Each row is where one point has got to under a steady rotation. How many steps took it there?
The counts run from 0 to 397.
[ -1 -26  22   6  -6  -7  -9   0 -20  -4   2   9 -14  23   4   7   4  -2
   2  14 -12  11 -19  18 -20  25   9   9  10 -10  -5   1   4   6  -6   5
  13   3   1 -24  14 -17   8 -10   5  -1 -26   0  21 -11 -22   5 -16   8
   5   4   4  12]	93
[ -3  17  -1  14  10 -28  14 -16 -17   5   3  13  -4 -10  15 -14 -24  11
  -4   9  17   6  11  11  -8 -23   7   1  14  31   6   1  14   7  14 -19
  -2  14  -7   5   0 -13   1   6  18  11   5  -6  15 -12  -8 -14  -1  22
   2   3  -2   0]	369
[  5  25   3  -3  35 -16 -12  -8   9   7   2  24 -17   1   1  -8 -11   7
   5   9  14   8 -11  22  -6  -7  -4   0  11  18  16  14   0  16  -4 -11
 -10   2   8  -3  15   2   3   7   3   1 -22 -19   0 -19 -14 -14   8  19
  -8   7   0  11]	43
[ 15   7 -10   1  17 -13  13 -29  -1   8  -1  26 -15  11   1   0 -19  12
  -3  19  25 -25  11  -6  -7   7   4   9  11  22  -2   1   5  14  13  -2
   1  -7  18   3   8  12  11  -4  -7  -1   2 -10   6  -7  16   2   7  13
  -8   1   3  24]	343
[  0 -13   5   8  -6   7  15 -14 -31 -15  -4  -9 -26  16   8  -2   9  16
  11  24   0 -10   7 -15 -26   5  -1   7   1  12 -17   0  -6  28  13   0
  -6  -5 -13  22   8  -7   5  12  -7   6  -5  -1 -13 -13  -9  15   9   7
 -11  -7  -5  26]	318
[ 11   8 -10   4  10 -12   4  -9   2  -9  -3  27 -14  -1   6  -7  -8  25
 -13  20  11 -23  15  -7   5   7   6  12   9  18  -2 -11   9   9  10  -7
  -4  -3  16  -1   1  11  10 -15   3   8 -11  -7  10  -7  14   1  -4  21
 -15  -2   9  33]	345
[ 10  -5  -3   9   1  -8  13   8  -7   5   3   1 -15  22   3  16 -12   1
  -7  12 -16   1  -1  -5 -12  15   6 -10   0   8 -15 -14  35  21  -1   0
  27   1  14  21  17  -2  19  22   1   7  25  -6   8  -2   9  13 -15   8
 -16  22  -8   9]	189
[  6   5 -10  20   9  -7  10  -9  -8  -3   0  -5 -23  28   5   4 -10   3
  -5 -14  15   5   0   4   1   5  14 -15   5  -2   0   9  11  11 -17  -6
  10   2 -13  32  39   3  -6  16   7  14   8  -7 -19   5  -6  28  -1  11
  16 -10   2   7]	164
[-17  17  -9 -10   6 -20  -8 -10   5  -7  -1  -7 -25  10 -11  -7   8  -5
   0 -19   2  34 -17   0  11 -12  11 -18   2   9  14  13  -3  17 -24  -9
  12   6  -1   0  29  -8  14  12  16   2  14   0   9  -3   3   4   2   2
 -14  -7   8  13]	201
[  4   9   4  -1   6  -7  -7 -11 -10 -18 -13  15   1  -4   3   2  -5   5
 -23 -11   6  -4  -7 -22 -23  -6   8 -17  16   7   3 -19  20  26  -2 -10
 -10   7 -12   8   9   7   8  28  13   8 -11 -12   2 -18 -10  -9  -1   4
 -21 -17   1  26]	327
[ 13   1 -15  21  29  -7  -7  -2 -23 -13   9  -2  -5  -9  18  -4 -18   6
 -17  -9  13   3   0  13  -1 -18  14  10  -3  27  16   3   9  11   4 -15
  -8  13  -3   6  10  -1  -1   9  17  30  -9  -4  10   2  -8  -5 -24   0
  -7   3   1  22]	364
[  5 -11 -11  11   8  -2  -2   7 -11 -18   7   5 -20  13  23   7  -4  17
   9  18  -8  -8  10   5  -9   2   6  25  -2  20  -3   9   6  22   4   4
  -3 -11   8   1  -5 -10   4 -10   1  31 -13  10  19 -11  -3   7 -14  18
 -17  -1  10  24]	58
[ 15  11   8   8  17  12  -6 -17 -13 -16   3  12 -18   4  -6  10 -15  -1
   7 -12  21  19   9  -3 -20 -15 -20   5  13  11   9  18 -10  15   3  14
 -12   6  -8   9  34   0   8 -10   0   2 -19 -12 -14  -5   6  17   8  17
   2  -1 -15   6]	299
[ -3  -8   3  20   9  -5  -6   3 -10  -5  13  15 -17   8  16   7  -7   8
  -5 -12  -3  -1  -6  11  -9   9  -2  -3  23   8  -3   9  33  -5 -19   4
  19  15   2 -16   9  -6  18 -17  30   5 -12   8  22   7   3   7 -14  20
  -5  -1   2  21]	389
[-20  -8  21   2  -9 -25  14 -33 -23  -8 -14  16  -7   9 -13 -11   1 -10
   5  22  11  21   0   2  -4  -5  14   9  17   0   2   9  -4  -1  12  -7
   1  15   7  -2  14 -15  -2   1  -4   5  10  -8  18  -5   0  -2  12   8
  20 -13  -7 -11]	113
[-12   8   9   0   8  -4  -1 -14 -15 -21  -2  23  -6  -1   1  -1 -11  -2
 -19 -25  23  14  -2  -5 -23  -6  18  12  17   2  11  -3  16  12  17  -8
  -4  17  16  -8  11 -16  10  15  12  13   4  -4  19   7   7  -1   0   8
   7  -9 -12  -8]	106
[  4  15   3   6  13  13 -16  -5   2 -18  -3  12 -14   2   2  10   7  -8
  -2  -1  -2  23  -2  -3 -15   7 -13 -14   8  -8   3 -11   5  17 -20  24
   5  -1  -4  -5  30  20  15  12 -14  -8 -19 -12  -3 -17   0  11   2   3
 -17  -6 -10  29]	1
[ -1  -7  -7  29  12  -1 -15  -9 -14  -9  -4   0 -10  20  20  12  -2  -8
  14  16 -16   1   0  11  -7   9  13   4   8  22   7  11   1   7 -14   8
   7  -3 -16  -8  18  13  -3  17   8  18 -13  10   7 -13 -12   2  -9  -3
  -1  -6   3  40]	357
[  3  13  -6  -7   6  -1  -5 -14 -16 -11 -19  14  -5   4 -11   0   4   7
  10  24  -3  -4  -1  -8   4 -12 -19  22  -1  19  17  -2 -10  14  14   1
 -18  12  16  11   6 -11  17   8   0  24   4 -12   7  -3  20   3   7   3
 -29  14  -8  31]	16
[ -1  28   9   8  11 -21   5  -6  -2   3 -26   9   6   0  12 -12  -1   4
   0  -4   6  15   6   7  19 -12   5  -7  15  15  14 -32  -5   5  15  -8
   6  25  -2  -1  20  -3   2  -3  11 -14  17 -14  -2 -10  11  18 -17  14
   3   7  -5  21]	174
[ 14  -1 -10  -5   9 -24  13 -10 -14  -8   1  -5 -18   3  -6 -16   2  20
   1  -2  -1   5   1  -8  33 -15  -7   0  -2  16   5   9   6  10  11  -8
   5  18  23   5  27  -1  -2 -19   2   6   8  -2  20  -3  22   2  -5  11
 -13  16 -12   3]	210
[-13   1  -5  11   9 -10 -10 -11 -18  -2 -13   4 -13  25  18   3   6   8
  22  13 -17  -8  -2  12  -2  18  10   7   5   5   6   7  -1  14 -14   6
  10  -8 -13  -9  14  -3   3  16  18  20 -15  15  15 -13 -18  -3  -6   4
   4  -7   7  37]	355
[  4   8   0  10   8   0  -3 -13 -13 -17  -4  18  -1  -4  10   3  -8   2
 -17  -6   5   0  -3 -20 -30  -4   0 -19  15   8  -2 -15  22  20  -5  -4
  -8   6 -15  11   6  13   5  29  10   4 -10 -11  -1 -17  -9  -4   3   3
 -21 -16  -5  25]	326
[  1 -30   0   7   1  -2  20 -32 -22  -2  -1   6  -8  20  -7  -4   4  -2
   7  30   9  -1 -21   0  -5   5   7  13  -3 -16   0   3  -4  -2   5  -3
  -1  16  25  -2  14   6  -5   1 -13  20   6  -9  13   9   1  28   5  -6
  10 -17   4  17]	119
[ -2  15  -2  -2  -3  -7   9 -13  -4 -20 -15   7 -13  -1   1 -11  16  12
  -8  30   1   5  16 -19  -4  -9   7   3   3  17  -3 -23  -2  22  17  -7
  -9  -6  10  11   2   0   6  17 -22  12  -1  -6   6 -19   6  -1   6  15
 -30 -15  -5  19]	21
[ 18   1   0   6  -6  -8   3 -20 -23   5   0  -3  -9  -2   8   5 -13 -22
  21  10   5  23  -5  -3 -17   4 -21  20 -13   5  17   8 -10   3  24   4
  -8  26  -6  -2   9   0   7   4 -17   7   8 -19   8 -11   9  -1 -12   2
   5  17 -24  -1]	273
[  8 -12   4  13  -2 -11   8  -5   0   7  21  11 -31  22   6   9 -13   9
 -14  -8   9  -7  -4   4 -20  13  14   2  22   4  -9   3  28   7  -2 -11
  23  -3   5  -8  19 -15  12  -8  17   2  -7  10   6  -1  -7  13 -10  21
  -2   1   9   5]	386
[ -8  33  -7  -5  18  -1   1 -24 -15  -7  -5  26 -17  -7 -13  -7   5  12
   8  -2  23  -1  -3   4   0   0 -20  11   3  -4  18  -1  -9   7   2   6
 -12  16   1  -1  19 -13  31   1   5   4 -13 -12   1   4   8  -2  20  16
  -7   3 -17  23]	304
[ 13   5  -1 -11   5   1  13  -3 -19  -1   9   3  -8  -8  13   0  -7  14
  16  22  10  16  -7   3 -24  -7 -18  19 -15 -11   4  -4  -8  23  22   2
 -12  12  17  10 -10  -9  18  -6 -20  12   0 -14  14 -10  -1  18 -12  22
 -11  -3  -7   0]	279
[  0  16  -4   2   1  -5  11 -13  -7 -19 -12  11 -10  -2   0  -8  10   8
   3  33   0   6  20 -19  -5 -14   1   5   9  21  -1 -17  -4  23  18   1
  -7  -6  13  11   4   7   2  15 -25  10  -3  -5   4 -20   8  -1  10   9
 -27  -9  -8  19]	20
[  2   1  11   0  20  -3  -1 -20 -14  -5 -16   2 -12  14   7  -2 -18 -18
   1 -12  21  13 -11   0 -14  18  24   6   2  11  13   2 -10  26  15  -3
  -4  12   5  -2  14  15  -5   9   2 -20  16 -20   1  -1   5  11  -6 -10
  28   4 -11  18]	139
[  9  23  -6  15  10   2 -14   4   1 -22   3  -2 -20  -5  26   0  10   1
   5 -17   1  22  -6   5   0   4 -14   8   3 -13  22  -5   7   9  -7   4
  -5  16   0 -12   9   7   0   2 -11  13 -33   1   5 -12  -6  13 -15  26
  -4 -19 -17   5]	262
[  9  21 -10  17  15 -13   3  -5  -9   4 -12   6   3  12   6  -2  -9   3
  -3 -15   6   0 -14  13  12  -4  -9  -7   6  -2  19  -4  14  -6 -16  -9
   0  32  -6  14  29   1   9   8  30  14  11 -14  -4  10   7  20  -8  13
   3  10  -2  22]	169
[ 11 -10  -1  18 -13 -18   5 -11 -10 -14  -1   1 -25  14  -5  -4  11   5
  -9  33  -9   6   0 -10  -3   8   2 -12  -1  10  -8   4  14  10 -15  -9
  -7  -4 -15  16  12   7  -3  16 -18  13 -22  -8   0 -25 -18  -9   7   7
 -21  -9   3  17]	27
[  0  22  -7 -12   7 -22   6 -16  14  -1  -1  10 -15  -5   7  -8 -10 -12
   8   4  12  32  -6  -8  -9 -10   4  -4   1  10  17   4   4  25  11  -6
  -3   4  26 -10  -4  14   0  10 -19  -5  15 -11  20 -17  14  -6   0  14
  -9 -10 -10 -15]	241
[  3  26   3  13   1 -10 -13  -3   0  -5  -6   1 -26   7  11   2   3 -14
   6 -14   6  28  -8   9  -8  10  -3   6   7 -14  26   1   5   6   0  -2
  -4  20  -9  -6  20  -8  -4  19 -14   8 -28  -9  -5 -13 -14  -4  -3  19
   7   0 -24 -15]	265
[ -1  14  -6  -3   1  -8  -1 -19 -20 -18 -18   6 -14  -6  -8  -7  -1  11
  10   7   2   1   8 -19   3  -8 -22  16  -2  32   9   5 -12  14  10   1
 -16  15  -9  11   8  -7  21  -4  10  10   5 -11   3  -2  25  -3  10   4
 -22  14 -11  34]	14
[  1   4   8  -9  -4 -16  15 -26 -30 -13 -21  13  -9  -1  -6 -13  11  13
   3  18   2  -3  10 -17   6  17   1  16  -4  -5  -1 -16 -14  14  24   9
  -6   6   0  -4  18  -4  13   3 -15   0 -11  -5  12 -19  -1 -11   0   5
  -3   7 -21  21]	311
[  8  17  -7   3  -1   1  -5  -4  10  -6  -4   1 -22  18  24   8   7   0
  14 -23   2   2  -5 -11 -17   4 -13   7  16 -15  14  -4   5  22  10   1
   5   9  10 -18  12   4  -4   8  -8  13 -15  16  -3  -9   4  27 -14  27
  -8 -20 -12   4]	259
[ -2  16  -3   0  14 -12 -13  -2  12  -7  -2   9  -6  -1   8   0  -3 -18
  11   6  -4  36 -24   3 -12 -18 -18   0   3  18  23  17   6  11  -1 -11
 -12  24  21  -5  -8   4   4   6   2  12  11 -19  16  -3  13   4  -2   7
 -24  -2  -7  -1]	238
[  1  -2  13   7   0 -18  11 -14  -7  10  12  26 -10   4   7   1  -5   5
  -8  19  10   1   2   2 -21  17   9   3  19  -7  -9 -23  18   7  17   0
  20   7  16 -27  10  -2  12  -1 -10 -10 -13   4  22 -17 -10  -2  -8  18
   2  -4  -7   4]	88
[ 29  -7   2   8  13  -3 -15 -11  -1   2  -1   6   0  16   4  16 -14  -1
   2   1  -6  -5 -17  -7 -19 -14 -16 -10  16  15  13   6   5  19  -2 -10
 -12  11  -2   5  24  16  -7  15  14  16 -13  -8  -6 -20  -6   6  -7  -2
 -25   1   8  29]	35
[  3  -5   5  -4  -6 -13  12 -20 -35 -21 -19   7  -7  -4   0 -11  13  14
   7  26  -3   2   8  -9   5  18   0  15 -11  -1  -4 -11 -14  14  19  10
  -8   7  -6   1  14   0  13  -6 -17   1 -14  -7  17 -19   0  -7  -1   2
  -6   3 -14  32]	312
